(in the rows, 128 means zero)
Where one turn sends some rows of the set: a few examples, then the rows asked:
vapal: [128 147 126 131 143 159 127 115 127 141 109 133 112 142 112 150 112 123
  66 103 131 114 125  86 142 134]
Naper: [112 160 130 143 138 122 131  99 120 130 100 104 100 163 131 149 126 133
  55 101 130  97 138 118 158 119]
radak: [144 122  92 136 135  80  98 121 115 110 122  88 153 156 137 124 122  78
 119 109 115  93 110 118 124 134]
Lebe: [120 118 119 156 117  88 105  97 112 140 112 134 121 180 105 120 100 136
  85 128 116 113 113 137 163 107]
zop: [136 127  96 136 148  94 102 128 116 110 130  89 172 150 130 123 120  75
 115 104 106  94 111 106 120 128]
banar: [139 124 129 122 179 118 109 100 107 150 113 152 115 155 178 149 127  98
  95  87 146 133 140 117 138 132]
Posu: [135 128 131 128 176 103 109  98 105 146 111 143 111 163 184 150 132 103
  92  85 145 128 144 129 142 128]
laki: [185 124 140 141 133 100 125  91 108 161 151 102 136 125 122 136 107 119
 104  91 123 130 144 103 113 115]
dut: [106 165 134 145 151 137 131 105 118 133 110 105 120 153 120 146 123 134
  52  95 116  99 140 106 156 117]
pupiv: [179 130 140 144 143 101 127  92 105 162 154  98 143 122 120 134 106 120
 100  90 117 125 148 105 117 110]
zuno: [144 121  94 133 145  97  98 126 117 113 128  94 164 147 131 126 118  73
 120 108 110  97 106 105 119 135]
zevu: [108 127 126 164 131  90 112  99 109 142 117 126 137 177 101 115 101 136
  81 121 103 107 118 135 165  98]
runeg: [114 110 149 157 172 100 120 112 141 140 118 105 177 168 134 108 158 121
 108 104 123  89 129  95 150 142]
Dogog: [149 119  90 133 138  89  98 125 118 110 123  95 155 151 133 126 120  75
 121 112 116  96 105 111 120 136]
ropa: [136 127 132 126 186 128 111 106 108 150 120 157 129 148 171 151 123  97
  94  84 138 135 139 106 136 130]
zuv: [139 127  96 138 141  77 100 119 114 109 123  82 157 157 140 124 125  77
 115 107 110  89 113 123 127 127]
rebu: [127 151 124 133 125 125 123 101 123 131  94 115  84 161 131 151 121 131
  63 107 141 108 129 116 151 132]
Dirur: [119 137 137 135 195 113 112  99 100 148 121 137 136 154 176 147 131 106
  84  77 128 123 151 119 145 118]
vilav: [135 142 123 128 127 145 126 110 127 136  98 131  88 151 122 154 114 123
  68 109 141 117 123 100 143 139]
vetez: [144  91 135 141 144  99 114 112 147 140 104 124 142 173 138 114 154 113
 124 121 148 104 115 100 144 164]
Gamor: [139  93 138 142 157 116 114 120 149 145 113 129 159 160 129 113 147 111
 124 116 138 106 113  83 139 162]
zeso: [125 133 137 132 196 126 113 108 107 153 126 149 142 148 170 148 127 101
  87  78 132 128 145 109 140 122]
Neni: [111 158 132 140 155 156 130 114 122 139 116 121 125 142 112 147 115 126
  56  97 119 106 131  91 146 123]
Saze: [134  99 138 147 145  82 115 104 142 136 102 107 141 181 145 113 161 122
 118 116 144  95 124 114 153 156]
vin: [183 129 141 144 129  83 124  83 106 158 143  90 126 133 129 134 111 125
 103  91 125 125 149 119 121 112]
Suna: [106 129 126 164 139 110 112 107 112 145 124 132 152 167  91 115  98 134
  78 117  98 109 118 119 159  98]
zos: [176 131 144 149 143  93 129  89 105 159 154  89 144 127 124 132 110 124
  99  86 114 121 151 110 121 107]
loda: [120 107 146 156 161  83 118 107 140 135 108  99 158 177 144 110 163 125
 110 109 130  86 130 112 155 145]
gofu: [125 136 138 134 186 102 112  97 103 145 115 134 124 163 182 147 135 107
  86  80 135 121 152 128 150 120]
baga: [175 133 141 147 135  84 128  86 102 156 149  85 135 133 130 133 113 126
  97  87 116 119 152 119 122 106]
nunat: [133 113 117 150 115 101 105 104 116 148 112 148 119 173  97 120  93 131
  93 131 120 122 107 127 154 116]
zasap: [187 124 136 142 129  90 125  87 109 159 146  98 126 129 127 137 108 120
 106  94 127 127 143 115 116 116]
fusir: [117 122 124 159 138 120 110 111 116 150 128 147 152 162  85 117  89 130
  86 122 103 118 108 107 151 107]
Gonip: [133 129  97 140 147  84 101 124 114 111 127  83 168 152 135 123 124  79
 113 104 107  88 114 116 127 124]
Vip: [129 112 119 148 129 119 107 112 118 149 120 154 135 162  88 120  89 126
  91 129 113 125 105 112 149 114]
zum: [123 102 143 148 170 119 120 120 145 145 120 119 177 157 126 110 152 114
 114 105 125  98 120  83 142 150]

zos goes to baga
ropa goes to zeso
Now find these:
Gamor goes to zum
Vip goes to fusir
rebu goes to vilav
Dogog goes to zuno

Where one turn sends some rows of the set: a few examples, then the rows asked:
rala: [105 128 145 103 178 125 137 131 112 109 132 135 111]
Rovof: [116 112 145 121 134 155 103 120 177 136 127 132 105]
runa: [ 77 117 115 132 129 132 104 112 118 138 132 125 111]
Navom: [ 98 108 126 128 138 112 145 115 160 119 104 117 135]
Tuv: [134 112 141 111 108 155 102 136 140 109 108 148  96]
nafa: [107 115 109 111 157 107 150 101 120 112 120 173 126]
Bem: [113 112 112 108 153 105 152  99 123 121 119 180 117]
muf: [114 111 145 102 128 105 162 118 113 124 134 167 120]
godo: [107  73 136  89 145 102 148 121 152 125 118 126 101]
naz: [145 117 127 106 118 102 105  85 131 138 135 136 113]
degev: [ 80  96 150 131 150 137 105  92 113 121 124 152  79]
poto: [136 112 132  96 153 113 134  91 142 112 118 148 149]
Seb: [133 105 131 106 127 106 149  82 141 122 117 167 132]
kif: [ 99 116 166 142 128 144 102 106 139 128 124 160  83]
Gani: [125 113 123 109 147 114 149 145 154 100  98 142  99]
ziv: [141 114 177  92 134 124 136 105 139 122 127 127 116]
Nesav: [126 116 137 111 108 164 109 128 128 109 107 140  86]
Fama: [113 104 149 130 142 141  92  92 150 120 114 171  74]
kodo: [103  91 152 113 134 134 133 104 121  80  90 127  95]
Zuti: [113  77 117  90 132 153  97  95 133 120 111 137  82]
lif: [108 109 140 106 132 102 162 109 116 133 132 171 121]
pimog: [117 120 127  94 170 113 141 121 120 107 129 154 136]
kide: [124 134  97 116 152 105 102 102 117 124 130 145 109]
Bebe: [132 120 126 111 149 117 137 152 157 108 104 146  96]
dizu: [ 98 114 126 132 143 114 131 121 162 130 111 116 135]
Rolo: [130 110 158  86 140 112 147 117 125 119 136 147 137]
zur: [ 81 100 148 132 153 137  95  99 133 130 127 163  77]
defi: [ 78 106 127 124 131 150  99 128 122 126 125 128 119]
lotu: [128 114 130 114 126 106 153  87 137 127 116 173 129]
Faviz: [113  74 136  87 149 103 133 121 157 136 125 128  99]
pud: [129 114 128 102 175 125 120  79 149 109 111 134 127]
Sunag: [126 127 132 102 128 103 116 126 103 135 149 142  96]
Telis: [112  72 114  88 141 143  89 104 142 121 115 145  93]
lipog: [100  85 147 111 137 133 131  96 122  82  89 124 100]
repof: [ 87 131 144 133 128 119 132  95 106 145 125 134 101]
Zavuv: [118  99 145 124 144 140 101  82 133 110 104 167  68]
gam: [ 81 107 122 122 128 160 102 113 118 124 119 122 108]
bubip: [143 139 138 121 118 122 128  94 130 124 100 160  80]
pizen: [ 98 101 145 108 150 150 108 137 156 140 143 135  90]
bipal: [114 109 122 112 162 155 100 126 170 125 124 144  89]
det: [109 100 116  99 157 112 121  77 116 135 116 155  70]
nekef: [106 117 169 143 120 145 111  97 125 118 112 153  84]
dapag: [137 132 134 120 103 138 108 132 134 119 114 151  83]
lun: [120  82 108  90 136 123  94  92 138 132 122 147  77]
zovev: [ 97  92 148 115 137 134 131 103 119  82  90 126 100]

Tuv goes to defi
det goes to bubip
Now find these:
dizu goes to Faviz
lipog goes to kodo
Bem goes to lotu
pud goes to ziv
Zuti goes to Nesav
dapag goes to runa
poto goes to Rolo
kif goes to zur
bipal goes to Rovof
muf goes to nafa
degev goes to Zavuv
Sunag goes to kide
godo goes to Gani

Where one turn sends some rows of the set: a few examples, then the rows asked:
Bopag: [133 137 140 131 132 108 124 141 117 136 128 129 120 119 119 104 105 179]
niz: [127 108 124  98 120 123 128  96 111 128 134 140 106  97 156 149 159 164]
Kekas: [143 144 129 104  97 154 141 114 124 128 109 137 110 126 135  90 124  97]
Sifi: [135 148 129  96 103 117 125 126 139 129 130 123 147 127 112  95 107 132]
Liles: [123 124 112 155 155 129 130 142 132 108 135 121 139 112 139 119 161 134]
Tesi: [178 128 131  97 120 126 136 152 142  97 138 125 113 118 121 129 125 106]
kud: [141 107 132  90 119 158 144  93 124 131 117 148  85 144 157 114 132 129]
lozep: [140 135 139 113 158 137 140 159 144 120 147 134 134 155 108 114 143 138]
gage: [140 119 119 127 129 117 154  90 105 102 125 132  93 140 169 146 116 124]
nema: [140 129 152 115 106 152 155 132 108 105 133 149  95 143 120 158 120 105]
dore: [148 131 153 109  96 153 146 128 107 112 134 150 101 142 116 154 112 110]
delav: [147 139 142 111 100 149 157 129 102 104 133 131  91 143 123 146 110 106]
Tor: [141 114 124 134 133 117 149  96 112 101 128 125  95 133 174 155 122 119]
gati: [133 138 124 126 142 107 122 127 118 120 131 120 129 123 117  97 111 178]
pom: [126 125 131 139 122 146 124 127 113 129 129 137 111  94 125 139 135 187]
gebi: [131 106 125 102 114 153 130  97 124 133 135 150 104 110 153 150 154 170]
Gov: [143 150 137 122 144 111 130 137 126 139 117 124 126 103 135  99 118 172]
Gar: [170 117 125  94 127 123 137 145 153 104 148 136 110 115 127 131 125 103]
modif: [148 136 149 111 109 149 158 125 106 106 133 133  95 153 126 154 113 105]
Siz: [128 135 113 156 142 134 127 144 129 113 134 110 145 111 146 122 155 128]
zivi: [140 137 134 118 160 147 146 154 138 129 155 131 130 158 120 107 135 133]
Pigon: [122  93 121 107 109 151 117  97 121 119 126 139  96 112 146 152 147 160]
Rori: [168 126 128  90 113 127 129 151 150 102 142 121 111 123 114 128 122 116]
Gad: [144 123 125  91 113 151 142  95 112 135 122 154  93 137 166 111 151 132]
tupa: [108 123 132 134 130 123 130 109 124 117 140 128 142 159 148 169 139 148]
kov: [148 114 135 140 125 116 144  98 100 102 120 133  89 127 172 142 117 126]
Puv: [135 145 131  96  86 137 136 119 113 136 118 140 114 135 144  92 134 104]
liruz: [176 118 124  89 124 126 132 152 146 105 141 139 114 113 129 120 120 115]
Tek: [ 97 117 118 138 125 129 137  96 128 122 136 134 142 144 149 163 141 143]
rof: [131 122 136  93 120 144 138 100  95 147 126 152  80 146 149 121 146 134]
Vur: [141 131 133  96  92 135 131 130 112 144 110 129  98 112 144 103 133  98]
mak: [100 121 134 136 125 125 126  98 122 126 145 134 137 159 153 158 136 151]
Geso: [135 149 132 101  99 100 115 134 131 138 126 130 130 133 123  97 106 132]
ral: [117 150 139 133 124 141 126 119 104 135 130 143 124 103 118 142 147 178]
sinif: [146 115 131 140 135 113 146 104 105  92 119 132  92 134 169 149 127 128]
vogek: [136 140 138 116 155 151 136 158 135 127 151 140 133 152 120  99 141 144]
bak: [117 129 113 153 135 135 119 139 131 111 137 117 144 104 150 115 159 136]
Vasig: [138 150 140  93 110 119 120 137 142 157 122 132 130 136 119 113 109 133]
Sotip: [143 128 137 116 160 139 139 156 148 121 143 129 128 152 112 104 143 148]
piga: [118 126 114 160 146 140 131 138 133 114 127 124 140 112 136 117 164 138]
durek: [ 95 119 124 143 136 134 135 106 125 122 142 130 135 149 148 166 143 139]
mabe: [113 118 129 141 126 146 123 122  96 115 130 126 111 107 119 133 137 184]

rof goes to Vur
Tor goes to modif
Now find these:
Gar goes to zivi
Bopag goes to pom
Tek goes to gage
bak goes to mak
Kekas goes to Sifi

